In the rows, zero is written as 128.
One turn moves each row of this set onto another row. After a few examples, where does it send each row asked below?
z463: [149 111 115 126 156 105 121 124 135 160 151  86 122 141 128 141 121 105
  90 142  97 115 134 123 105]
z199: [147 154 121 137 169 100 103 130 106 144 143 108 135 145 161 101 124 133
 113 106 156 130 122 117 146]
z992: [167 110 135 119 127 113 116  88 117 140 163 100 140 158 138 122 124 112
 132 134 142 148 151 108 137]
z669: [142 104 124 137 138 101 111 120 118 125 108 134 106 130 121 165 158 133
 138 132 117 149 164 164 105]
z315: [131 119 118 106 130  98 117  99 126 126 136 130  99 139 113 162 153 123
 123 127 124 160 151 134 103]
z284: [173 129 140 121 146 105 118  90 113 116 164 105 135 146 143 115 117 143
 126 146 143 143 153 102 137]
z745: [143 139 137 161 159  89 112 135 105 111 105  99 144 146 169 118 134 130
 137 120 143 101 138 148 113]
z116: [144  98 115 106 134 110 114 107 122 121 129 134 105 129 118 157 155 128
 129 129 125 167 158 150 129]
z253: [137 130 125 136 143  95 115 118 116 114 112 141  95 120 113 163 148 159
 129 138 124 140 155 143  91]
z185: [142 109 120 114 149  86 115 104 123 108 136 125  99 137 126 154 157 141
 128 152 119 157 159 150 120]
z799: [157 145 136 118 174 113 125 122 133 131 138 100 126 125 135 135 105 122
  87 121  97 121 145 116  93]
z343: [146 135 140 169 159  93 108 136 113 101  97 101 150 141 163 126 141 132
 136 123 132 111 142 140 105]
z489: [163 105 111 129 174 110 120 134 125 136 147  94 120 120 132 130 114 145
  88 161 103 114 138 127 135]
z314: [163 111 107 113 153 143 119 135 125 152 137 110 123 106 115 135 105 135
  87 124 117 123 132 113 132]
z589: [144 130 130 104 149 100 118 103 122  98 129 138 101 124 121 153 145 148
 123 128 123 163 159 138 112]
z568: [142 145 116 136 157 102 101 130 110 160 146 104 136 153 156 106 128 116
 114 101 155 129 120 119 143]
z340: [124 144 113 155 129  96 113 134 106 144 118 104 129 142 136 127 132 136
 125 122 163  88 110 111  99]
z747: [142 106 141 135 119 103 108 157 128 125 138  94 128 105 114 157 120 108
 129 143  99 114 138 104 118]
z72: [175 111 140 120 141 112 115  91 114 123 160 102 141 150 148 116 122 128
 132 141 141 149 157 114 148]
z285: [152 103 144 137 132 104 109 162 124 109 133  97 130  96 123 151 117 121
 131 149  96 116 146 112 130]
z779: [138 118 120 155 120 129 105 138 116 144  94 111 152 135 136 139 139 106
 136  88 151 118 129 128 108]
z282: [164 120 130 115 121 118 117  89 116 142 165 106 134 148 129 123 118 125
 125 132 151 144 142  92 133]
z518: [142 100 108 162 139 104 108 145 102 141 111  99 142 143 154 122 142 125
 140 130 155 100 127 151 143]
z262: [167 135 139 113 133 115 119  88 114 125 162 110 134 142 133 119 111 139
 123 133 150 144 146  88 128]
z497: [151 107 151 133 127 109 109 158 129 115 129  96 134 102 123 154 117 101
 135 131  94 122 147 115 121]
z566: [135 123 118 129 128 109 114 118 117 130 110 143  98 118 104 167 148 147
 129 125 130 143 149 139  93]
z230: [134 106 112 135 124 103 111 119 119 140 114 135  99 130 107 168 156 133
 133 133 126 144 151 150  99]
z257: [148 115 144 129 122 116 109 159 126 116 130 103 129  90 113 154 111 119
 127 132 104 119 139  99 121]
z964: [136 120 110 106 133 102 116 104 119 118 137 138  93 123 106 157 149 152
 119 140 133 155 144 124 116]
z909: [145 143 121 150 148 117 112 143  98 115 102 119 137 117 147 116 122 161
 129 112 164 100 125 124 128]
z850: [171 111 129 116 170 136 120 132 130 139 128 103 138 118 139 133 110 109
  97 110  98 134 154 140 127]
z204: [146 112 124 138 147  99 112 123 114 112 109 139 101 119 121 160 153 156
 134 142 120 145 161 159 110]
z363: [146 123 152 135 133  98 110 156 128 106 134  97 128  99 122 153 113 118
 128 141  96 114 143 103 111]
z698: [143  91 107 172 134 106 102 146 110 134 106  98 146 141 145 131 151 127
 138 139 143 107 131 144 137]
z335: [136 126 122 147 125 122 109 137 108 150 102 108 146 140 146 128 132 105
 136  86 159 109 126 136 114]
z397: [122 141 114 164 125  98 109 133 114 138 113 105 133 139 127 137 140 137
 122 127 152  96 112 101  90]
z477: [142 151 114 136 160 101 101 131 106 154 147 107 133 148 154 104 124 130
 111 106 159 127 115 111 145]
z418: [146 138 120 158 145 121 106 145 103 107  95 121 141 110 138 125 127 168
 127 118 156 108 127 114 123]
z921: [149 145 119 142 169  95 102 131 107 145 146 102 137 152 165 101 129 128
 116 113 151 129 125 127 150]
z692: [148 137 115 140 162 102 100 132 108 155 144 104 139 152 162 104 130 119
 117 106 155 133 122 128 154]

z335 moves to z340
z589 moves to z185
Where do these go?
z992 moves to z282
z204 moves to z669
z343 moves to z698
z692 moves to z568
z747 moves to z257
z799 moves to z489

